The rows of D fall into several groups, and each row is roughly a mix of its group's hidden directions; one row fits no group.
D, 135 rows:
[[-10   6  14  10 -20 -22  -3  -1  27 -14  17   5  19]
 [  7  20 -18 -33   7  15  14   3 -21  -2  12   3  -2]
 [-16  23  10   9  12  16   1  -4 -13   9  11  14  31]
 [  4   8   3 -38  17   1  -8  -3   7  11 -16 -10 -21]
 [  9  -3 -13 -19   2 -17 -16   3  -1   1 -14  -9 -38]
 [  8   7  19  15   0   7 -10  20   7 -28  22 -18  -1]
 [-13   0 -30  16   0  20  15  -7  15 -25  -2   8  -5]
 [ 21  22 -27   6   3  20  -2  11  -4  -8  -5  22 -11]
 [-28 -11   3 -10   3   9  -1  18 -25   2  12  26  -4]
 [  2  22  15   0  10   5  -1  28  17 -15  23 -13   9]
 [-29 -16  -1 -21   9   9  -5 -24 -11   2  -2 -17  14]
 [ 10 -21  17   3   6   1  20   8   2   0   8  31  24]
 [ -8  -9  -3  15  27  -9  -1  19  25  13   1 -10  21]
 [-11  17   3  11   7  16  17  -3 -11 -35  20  -6  -1]
 [ 15   1  15 -11 -18   8  -7  17  15 -10 -22 -28  -1]
 [  9  -6   1  19 -16  -4 -16  19  -7 -11 -22 -24 -18]
 [ -2 -16   2  10 -13 -15 -13   0  16  21   4  33  12]
 [ 17  15  -1 -32  16   0  24  18  -9   0  -5   1  -9]
 [ -1  -8  -3   8  -9  -7   3 -10  18  23  -3  35  20]
 [ -4   6  22  31   7 -27  11  10   9  10  12  -4   8]
 [  4  -5   8  27  -5 -37  10   1   8  -2  -8  19  -7]
 [-12   0   3 -18  22  -1  30  -4  18 -12  -1   8  22]
 [  4   8   5  37   4  20  26  13  -6   4   4   6   0]
 [-34  -5 -11   9  12  21  -3 -17   1  -5 -18   0 -18]
 [  6 -17  17  12 -21  13  -4  -1   9 -12  15  30  10]
 [  0 -21   2  17  -3  -1   7   7   4   0 -21 -16 -37]
 [ 11   6  15 -11  -6   9 -13 -16   0  13  18 -37  -2]
 [-22  -3 -25  -4   8   8 -28 -26  -9   4  -1  -3  -7]
 [  0  -3 -28  -7  17 -11 -11 -23 -16   2 -12  25   5]
 [-10  -7 -16  12 -13  10  13  -3 -27  19   1   3  28]
 [ 23  -1  -8 -13   8 -14 -12   0  11  28 -20 -20  -5]
 [-24   5  18 -19 -27  -9   9 -12   7  -5   3 -11  20]
 [  0  -3 -10  20 -25  -2  -4  -8  28 -15  15  20   2]
 [ -7  -3   5   7 -11   8 -13  11 -14 -37   9 -11 -23]
 [  4 -30   2   2  -1  10   6 -11 -24  20 -23  13   4]
 [-23   4  -2  -3  -9  20   7 -21 -25 -16  19   2 -12]
 [-15   9 -25  -7 -21 -17  23  -9 -14   6   7  -3  17]
 [ 14  14  -4  -2  30 -17  -2  29  16   8   0 -10   4]
 [ 16   0   2  -6  22  22  16  24  -5   9 -25  -2   8]
 [ -7   2   0  15 -12 -27  -3  -5  27  -2  12  23  17]
 [  9 -25 -15  29   5  -1 -17 -14  16   7 -11   8 -10]
 [ 28 -22  -4   1 -11  10   7  15   3  -8 -24  -8 -20]
 [ 16   9   4  -4   9   5   2   6 -23  31  -6 -16 -26]
 [  1 -24 -10   8  -2   2  -5 -14 -13  26  -7  32  -3]
 [ 15  -5   8  -9  23 -26   8   8  12  -7   6  30  -6]
 [  1  -4   8  28   6 -14 -23   0  31  -3  -7  -5 -14]
 [  1   0  24   6  26  -6 -22  -2  15  12  23  11   6]
 [-17 -15  -8 -15 -13  -3  10  -8  -7  19 -24  27   7]
 [ 13   0  16  23  -8 -23  23  19  15  -6  11  -6   8]
 [ 17  -7 -19   8   1  26 -14 -13   8   3  -6  31   5]
 [  1  16  11 -21 -15  19  29  13  -7  -4   8  12 -16]
 [-30   1  -2  26  -3  16 -11 -19  12  -7   2  13  16]
 [-11 -10 -10  -8  23  11  17  -2 -35  12  -9  11  -4]
 [  1   1  -1  19  -2 -30   7  13  19 -28 -12   4  11]
 [-11   3   6   6  20 -32  -9   5  -5   1  34  -6   4]
 [ -3  12 -19 -15  13  21 -12   4   4 -11  28 -20   6]
 [ 19  23 -13  17   2   8   9 -28  20  -9   6  -9  -1]
 [-17   6 -23 -25  -7  16  -2  -5  -7  13  -6  19 -22]
 [ 17   4   8 -39   4  -4  19 -15  -3   7   2   7 -16]
 [-13   4   6 -17  -8  24   0  33 -20  -8   3   3  13]
 [  4  -4   0  -5 -20  -3   5 -16 -10 -26   9  36   4]
 [ 12 -20 -24   3 -24  17 -10  -1   5 -22 -14  -7 -10]
 [  4 -12 -19 -30   4  -8 -14 -25  -1  15  16   6 -10]
 [ 13  10  13  -4  -1 -18 -21  18 -24  13  -8 -21 -11]
 [-22 -11  -4   8  -8  10 -20  12  -9  11 -29  12  18]
 [ -9  26  21 -18 -22   0  -4   4 -12   9  22  11  -7]
 [ 13  -3 -16   3  20  18  28   2 -12  13   1   4 -25]
 [  6   3  28   2 -24   3  -6  -5  10  -1 -17 -11 -31]
 [ 16   9   4  15  28   8  11  18  -7 -24   0 -20  -1]
 [-14  31   0  22 -20   8 -13  14   0 -20  -3   6  -3]
 [ 13  12  -1   1  24 -34  17   4   2 -15   6   3 -17]
 [ -9  16 -10   7  11  28   2 -15  -2   9  11  33   4]
 [-33  -3 -11  -1   6  13 -24 -17  -3  -9 -20  -8  -3]
 [-21  10 -20   5 -14  -2 -23  -8 -12 -17  11 -21  14]
 [ 13 -11  -4  32  12  -1   1 -29  -2  20  -9 -11  -2]
 [  1  16   0   3  10  28  11  17  -8 -32   3 -10 -11]
 [ 22 -11  -1  11  -7  15  -5 -18 -14 -10 -16 -25 -19]
 [ -1   1   7   9  11  10  44   6  -1   0  15   0  18]
 [ 18   2 -10  -4  18  32   9  -1 -17   6 -18 -11 -14]
 [-20  -2   2  10 -12  -6  -7  25 -18  -8 -25  21  10]
 [-12  11  -6 -34  -9  -6  -6  -8  30 -11   5 -13  -5]
 [ 24  10  -2  -7  17  17   1 -11  -6  12  -3 -35  -8]
 [ 14   1   0  -8   9 -18 -27  13  -2   2 -29  -9 -21]
 [  3  -3   9  -8  -6  15 -12   2 -32   3 -27  20 -12]
 [ 18 -13 -18  11   0  10 -15  -6 -16  -7 -14  -5 -34]
 [ -7 -13  -9  21  -1   5  -9 -24   4   6  20   6  31]
 [ 11  -4  -7  24  28 -17 -11  -6  -8  18 -20   4 -13]
 [  6  16   1  10   6 -26  10  -6  31   2   5  -1  25]
 [-20 -10   4  25  10   8 -10 -18  -5   8   4  -6  32]
 [-22   7  -9  16  10  21 -12 -13   4   4 -14  20 -24]
 [ 20 -21  31   2  15  16  15 -15  13  -4  -5   4   4]
 [ -4  -3 -10 -11 -11  29  -1   3 -30  -4  12  16  20]
 [  7  14  -6 -22   3  10 -25   7  15  -1  25  -6 -22]
 [ 26 -10   0  22 -13   3 -14  12  15 -19 -19  -3 -11]
 [ 12  -8   7  12 -16   9 -28 -23   4  10  -7  14 -22]
 [  9  10  -4 -17  14 -12  15  -9 -15  25 -16 -18 -19]
 [ 30  -2 -16  13  18 -18  -2 -10  12  20 -17  -6   0]
 [ 18  10 -14  17 -10  32   0 -18  13  -7   1  12 -12]
 [ 12   3  -3 -19  -7 -22  25  -1   6  20  27  10  -3]
 [-10   3   7   2 -51  -6   1   1   2   7   3   6  -6]
 [-29   1 -13 -16   9  21  -8 -15  -4  -6 -18   2 -21]
 [-10 -17   9  19  25 -14  21   2  17   1 -17 -11  -7]
 [ 13   7  12 -12  22  -6   8  25 -23 -10  -6  16 -16]
 [-19  10 -10   8 -20 -10   5 -22  17  -8  14  27   6]
 [ -6   9 -21  -1  14  -4 -25   8   0  31  -7 -16 -11]
 [ -7  18   3 -12   7 -27   1  12  11  -3 -19 -19 -25]
 [ 19   4  15   6  10   0 -17  36  14  -8   8 -15  -1]
 [  1   9  -5  18  -8 -21 -11  -7  30  -1  21  19   7]
 [ 15   9  25  -7   1   5  28  16 -16  20  12   4  -4]
 [ 10 -18  14   2  10 -20  21 -14  16  22 -14  12   6]
 [ 16  -4 -18  19  -7  -7 -13   1  25  -7  -7  19 -25]
 [  6  -3  -7  11 -23 -30  14 -11  -3  18  10  22  -3]
 [ 13  -3  13  -3   3 -24  28  25   7  -8  -6 -19  -9]
 [ -6   2   1  -3   8  24  -1  28 -14  25   0 -23   9]
 [-11  -4  17 -27 -16  13 -18   0  15   2 -26   3  -8]
 [ -9   8  -6  20 -21  20  -3   3 -29 -22   5  -8   4]
 [  9   6  -1  16  -6  -8  22 -10  13 -27 -25 -11  13]
 [-16   2   2   3  -8   4  11  15 -14 -39  -2  10  20]
 [  6 -22  -8  -2   4   7   6 -20 -29  17 -24  -3  -8]
 [ -4 -11 -17   0  10 -17   9 -23 -12  12 -21  21  17]
 [ 15  -5  14  25   7 -11  18   3   8  14  20   8  24]
 [ -1  -1  12  22 -26  -6  -4   3  22 -28   6  11  10]
 [  0 -11  14  -9 -26   7 -16   0 -10 -16  -7 -29 -17]
 [ -9   7 -16 -24  26   5   5  -7  11 -20   5 -19  15]
 [-14  -3  -7   0 -27  24 -13 -19   4  -1  11  20 -15]
 [  6 -25  -6  -7   5  -3  -6  -4   3   7 -23  -9 -38]
 [ 27   0  -6  -1  25  -1   8  -7 -13  28  15   0 -13]
 [ -8  23 -26  -4  -1 -31  -2  -3   6 -15  12  -9 -13]
 [-11 -18 -14 -22   8  25  24 -15  -8  -7   1 -10   8]
 [-20   3   4   5  -2  36  23  -8  -5  -6   6   9  19]
 [ 11   0 -14 -22  28 -21  18 -17  -5  11  -3  10   1]
 [-29   4  -4  18  -4  25  -6 -18   6  -8   4  16  19]
 [-11   6   1  30 -33   5  -9  17 -13   7   2 -11  -5]
 [ -6  -9  -5  11  -5 -17 -18  -8  35 -12   8  20   7]
 [ 18   1  -3  -7  23  19   8   7 -19   3 -18 -26 -11]]

One row of each group comes first, with its name. Which group is each row after those in?
[ 15   0  22   4  18 -14 -11  19  17 -11  -1  14 -25] -> U
[ -8  -5   1  -7 -31  17   1 -37  -9  -1  -2  -5  -7] -> H
[-18   6  21 -21  -3 -21  13  11  12  -9  -9  -9 -22] -> T

[-13  20 -13  36  10  22   7   2  -8  -6   4   6  10] -> T
[ 20  -2  11  -3  -5  -9   2 -14  19 -19  26  22 -13] -> U
[-14  -9 -16  -2 -15  11 -19 -25  19 -14   4  18  10] -> T
[-12   1   8   9   5  13  -8  17 -18 -27  29   1 -14] -> H
[ -3 -13  19  22  -2   9  -6  15  18 -27   8  14  15] -> U
[ 22  11  -6   0   7  12 -14   0 -21  19  16  -6 -28] -> U
[  4  25 -23  10  32  -5  17   3   9  -6   7  10   0] -> H
[  3   5  27  -3  -4  18 -17  13 -22   8 -22  -5  16] -> T
[ 25 -19  11  29  -1  -3  -1 -22   3  13  -2  -1  17] -> H
[ -4   7 -17   0  33   2   5  10 -27 -10   7  -5 -21] -> H
[ 12 -16  16  -1  -5 -21   9  -5  25  24   0  21  -3] -> U
